Named turns come first, each shown by rows before and after it. Which turns, in which order, take the first row of each pair that follows to the second? Write the first one first, as in the answered first pair.
j531 (before => after):
[ -7   9 -17   2  -7 -18 -20  17 -13  -2 -33 -11  -6  -3  -1 -52  14   0
 -12  14   3  10 -19 -23  -8   3   6  14 -14 -24  10  -5] => [  1   3 -22  -6 -23   6 -22  10  -9 -20 -35 -14 -20   3  -5 -39  10  11
   0  -7 -12  15 -10   4   8 -19  18  23 -23 -24   1 -27]
[  3   4 -37  15   2  -9 -11  24  -2   7 -27   0   8  -6   3 -30  -6   3
 -19   9  12   0 -16 -16  -2   1   9  19 -17 -11  -9 -13] => [  8   3 -38   3  -3  10  -9  18  -2 -12 -17 -11  -5   0  -9 -18  -8  17
  -9 -13   1   5  -4  11  15 -29  11  20 -23 -11  -8 -16]
[-21  -2  29 -16  31  32   8  -8  19  21  42  -3  10  -4 -18  -7  -1   1
  -6 -15  10  -7   0  20 -12  -4   3 -14  19  28  18   6] => [-15  -3  13  15  21 -13 -12   3   1  29  17 -23   9 -15  -3  -6  -3  -2
  -5  41  30 -24 -18 -10 -22  24   1 -13  24   4  -3  11]
j165 (before => after):
[ -3  -4 -13  16  -6   6  -8  47  -6   4   0 -26 -17  -3 -16  -8 -17  22
 -19  19  10 -11   5   9  -1 -27  19   7 -11 -14  15  19] => [  1   0  12  15   3  -3  -7  47 -15   6   4 -21  -3   1 -14  -4 -13  10
 -25  35  25 -10   2  -4  -7  -8   9   9  -2   0  22  32]
[ -3  -7 -34   3  -6   8 -12   0   5  -3  -1   1   2 -10   5  -5   6   9
  -4 -17  -2   2  -4  -3   4  -3   2  11 -16  -9  -8 -17] => [  6   1  13  -5 -13 -12  14  17 -24  -9 -12  -1  11   0   7  -1   7  -7
   6  -8   3   4  11   4   9  12  12  10  -5   6   5   8]
[  5  -8  12 -28   4  19  11   5   6   2   3   7  -2  26   3  20   8 -12
   3 -30 -15  12  30   9  10  -9  -8   0   3  13   2 -10] => [ -6  -4  25 -17  26   7  -5  -5  16  14  14  17   8  23  10  33  -3 -18
  -3 -13  -3  13  22  -5   7  10 -21 -12   3   8   3   4]
j160 (before => after):
[  4  -1  14  12 -50  -4  11  47 -32   0 -27 -44  -1 -19 -35 -62  -1   7
  12  15  -7  -6   3  19 -14  -4  18  42  -4 -10   8   3] => [ -2  17  39  11 -15   0  17  51 -26  27  -6 -18  27  -1 -26 -74   0 -30
 -12  23   7  15   4 -15  -9  24  -7  32  -1   6  33  34]
[ -5   3 -23  19 -20 -17 -24  18  -7   7 -39 -18 -16  -3   2 -12   1   8
   0  22   2 -20 -17  -1   5  10   4  10 -11 -19 -14  -6] => [-10  11  -5  21  -5  -9 -15  30 -10  18 -29  -4   1   2   2 -24   3  -8
 -12  26  12  -9 -13 -20   0  27  -8   7 -20 -13  -6   9]
[  6 -21   0 -20 -12  -5   5  -4 -31 -22 -47 -14 -33  19  12  29 -11 -14
  24  22 -27 -22  -9  27  20  -7   4 -12  16 -43  22  -1] => [ -1 -20   7 -22 -17  -4   7  20 -46 -13 -54 -22 -33  19   2   5  -6 -23
  20  31 -25 -22 -13  16  14  -4   9   0   4 -42  27   3]
[ -4  18 -34   9   2  13 -16  10   4 -15 -28  -4 -17   5   4  -4   3   0
   2  -3 -13   6   6  -3   9  -1   2  -2 -20 -12 -10 -19] => [ -6  20 -31   4   5  16  -5  16   4  -7 -30  -7  -8   2   2 -14   1  -3
  -4   0  -9   8  -1 -10   9  -1   0   3 -21 -11  -8 -13]
Then:
(2 to 3 turns a pair)
[ 25  -5 -39  10  10  -3 -26   8  24  -8 -15  15  -6   3  22  15 -27  11
  22   7   2  -2  13  -6  19   0 -16   4   5   4 -11 -14] => [ 24  -7 -36  -2   4  14 -13   5  32 -17 -11  15  -5   9   3   6 -23  19
  16 -19  -9  -1  25  10  17 -18  -7   6   3   7  -5 -19]
j531 then j160
[ 42  27  17 -16 -48   4  -4  -8 -12   5 -16 -20 -11 -13   9   0  12  -4
  -2  41 -24  10 -39  -5   9  -6  -9  24  -7 -23 -29   8] => [ 41  37  37 -19 -23   8   1  -7  -7  20  -5  -9   4  -3  24  -3  15 -20
 -10  46 -16  27 -38 -21  10  14 -22  18   3 -14 -12  24]
j160 then j160
[ -9  -3  -2   5   9   1 -14   3  10  35  14   1   2 -11  14  19   0 -11
 -16  34   7 -16 -25 -16 -25  11   4   8  -4 -25 -30  -9] => [-10   9  19  -4   1  10   3  29 -12  32   6  -8   4  -1  11 -14  19 -17
 -21  31   9  -7 -22 -16 -19  14  16  18  -8 -15 -14   3]
j165 then j160 then j165
[  9  14 -20 -12  33  14 -13   0  28 -23  -9  19  -8   7   3  29   5 -23
  19 -16 -18  15  18  11  24 -14 -31  -3  11 -26   1   0] => [ 11  20 -23   8  37  -9 -17  11  20   1 -15  14   6  -2   5  20  10 -33
   8  20   2  14   3 -32  20  17 -36  -7   9 -34  -3  10]
j531 then j531
[  2 -13 -55  19 -16 -20 -32   2  11 -11 -18 -16 -22 -13   2  -7  -4  17
   2  19  -3 -16 -21 -11  -9   0   1  20 -18 -36 -12 -14] => [ 19   4  35  -4   5 -23  10  31 -31   0  -6   8   9  25  22   1   3 -31
   1  34   6   5   5 -19  18  29  -6 -12   7   4  19  30]
j165 then j160 then j160
[ 18  23   6 -19 -28   0  10  -4 -13 -47 -20   5  27  24  18  28  29 -20
  24   4 -11  -1  14  13  52   3 -28 -22  27  31  -3   8] => [  5  21 -17 -15  -1  25  -3 -31  39 -34  22  17  35  11  -1  33  16   4
   5 -29 -11   2   0  14  26  -9 -40 -28  21  32  -7 -26]
j165 then j160 then j531
[-23  -3  16 -16  -2  17  13  23  22 -13  30  20  12  18  -5 -20  31   0
 -11 -50  -5 -18 -15  10 -13 -34  17  28  18   1  18 -19] => [ -7  -5  -8  23  -3 -40 -11  11   7 -11  -4   6   2   1  16  18  22  -5
   7  18  18 -43 -46 -23 -12   6   9  21  31 -29 -15 -11]
j531 then j160 then j531
[ -1   3  15  -6  -6 -26  -5 -21  -6   8 -13  -1   6 -24   2  -2   7  -2
  24  50  21 -16 -12   0 -23  39  37  10  20 -33 -18   5] => [ -3   7  61 -37   3   2  25 -21 -11   2  19  12  12  -3  -8   0  10  -9
  19  11  13   5  12  21 -17  18  32  -1  22   7   4  17]
j165 then j531 then j165
[ -8  15 -35   9 -20  15  -2  10  -3   9 -33  -4  14  18 -14 -65  -2 -14
   0  10 -16   8  -3  -5  23  -1  10  22 -21   1   1   8] => [ -8   3 -63  25 -24  12 -20 -12  19  -2 -37  -5  -6  12 -15 -39  -8  -2
   6  12 -14  -5 -11  -1  22  -9   8  18 -20 -12 -19 -11]
j165 then j165 then j531
[-17  -3 -57  21 -11   6 -16  22   0   6 -17  -7 -12 -14   0 -52  16  18
 -15  16   4  -6   2 -29 -12   4   1  23 -14 -14  12   3] => [-14   1 -24  30   3 -18 -10  15 -14  24  -2  -7   3 -17  12 -35  16  -3
 -19  49  26 -13  -5 -41 -18  31  -8   8   2   0  15  24]
j165 then j165
[ -4  15  33  -2  16   2  12 -26   2  -7   2  12  17   9   0  32 -11  -6
  -3  -8   7   6  19   8   1  -5   2 -36  10  -4  14  10] => [-11  19 -20  22  14 -13 -21 -24  16  -3 -14   8   9  -6  -1  29 -16   8
  -5  12  17  -7  -9 -17 -11  -4   1 -27   1 -30  -7  -6]
j165 then j531 then j531
[  1  -4   2 -15  25 -10   0  19 -16  -3 -21  32  36  44  33  16  17 -53
  -7  35 -24  30  24 -23  42  11 -29 -43   4  24  16  29] => [  5  -6   2 -32  17  12   1   4  -9 -11 -18  32  29  52  29  23  15 -46
   7   9 -37  34  30  -7  49  -3 -19 -40   5  22  24  27]
j531 then j531 then j531
[ 35  18  38 -43 -19 -10  12  37  -2  28  -9 -28  -1 -20   1 -47  22 -28
 -11  10 -24  -8  -5  -5 -13  11  10  39  -1  36  60 -19] => [ 42  20  31 -33  -5 -26   0  27  -2  26 -19 -19   4 -15  17 -28  19 -49
  -6  39  -7  -3  -5 -26  -9  30   0  22   5  34  58 -10]
j531 then j160
[-15  25   8   7   9   2  -2  52 -26  15   1 -21  15  17 -19 -76   2 -15
 -32  28  22  -1  12 -31 -10  17  11  12  -5   8   8  20] => [  0  13 -17 -18 -31  34  -7  28 -21 -28 -23 -27 -22  17 -26 -35   0  11
   2 -27 -23   5  36  40  19 -43  30  14  -7  -4  -3  -8]
j531 then j531
[ 20   7 -25  -5  -9  -6   8  -4 -15 -26 -15 -13 -22   1 -17   0  16   0
  24  -9 -11 -14   4   6  12 -33  14  -3  -7  -6 -11   5] => [ 12  12  20 -14  11   1  17 -13 -13 -16  12   0  -2  11 -19  18  12 -15
  11 -17  -6  -5  11   4   6 -17  -3 -24   6  20   8  24]
j165 then j531 then j531
[ -1   9   5 -17  32  12  16 -23   1   5  26   7  -1  12  11  27   3 -15
   6 -29  14   4   3  11 -11  10 -10 -24  -1  12  14  25] => [ 10  -3 -17  -6  19  -7  -2 -39   5 -12  11  -7 -16   4  19  50   2  -4
  17 -13  12  -8  -3  17  -5   8   2 -26   1  -3  -6   7]
j531 then j160 then j531
[-23 -17 -26 -21  48  10   1 -37  59  -2  34  11  25  22   5  15  31  18
   4 -50  15  36  28  -6  -6 -21 -35 -20 -19 -12  -2 -30] => [ -8 -18   3  12  25 -63 -11 -20  18  16  10 -12  33   6  28  43  25  -2
  16  40  52   6  12 -43 -10  35 -25 -31   5 -19 -25   1]
j165 then j165 then j531
[ -1  -3 -16   1   3   2  13  29   7  14  -5   3  12  -1  13 -58  -5  -9
  -3  10  -9   4  -5 -38   8  17  -3  -2  -5  -6   9  -2] => [ 10 -11 -33  -4  -5  18   7  -4  15 -20 -14   9 -13  12  15 -13 -13   1
  25 -18 -28   6  20   0  34 -13 -12 -12  -4 -19  -3 -22]
j160 then j531 then j531
[  0  -1 -17 -11 -20 -38  -7  64 -31 -41 -57 -16   2  17  14 -29 -15   7
  41  12 -12 -10  -2  22  22  -7  34  11 -12   1   5   9] => [-16   9   6 -38   1   4  23  59  -9 -34 -19   9  22  43   6 -42 -12  -4
  23 -35 -16  17  20  24  21 -13  16  -1 -16  38  36  13]
j531 then j160
[ 23 -12  39   7 -21  -4   7 -13 -10   0  12 -12  -5  -1 -12  26   5  10
   0  17   1 -12  10  22  -1   0  17  -5  19  17   4  14] => [ 14  -5  24  -8   4  25  16  -4   9   7  34   2   2   0 -27 -10  11  12
 -19 -16  -1   3  16  11 -11  -5   6   1   1  23  21   7]
j165 then j165 then j531
[ 23  18 -14   0  -2  21   6  -4  -2 -29  11  -1 -10  -5  -3   0  18   9
  27 -30   3  39  17  29  -4 -13  -9  18 -19   8  15 -22] => [ 23   8 -38  25   9  -3 -18 -13   9 -16   4  -4 -11 -28   2  16  13  15
  28   2  19  24 -14  -2 -20   7 -17  16 -15  -5  -3 -23]
j165 then j531 then j165
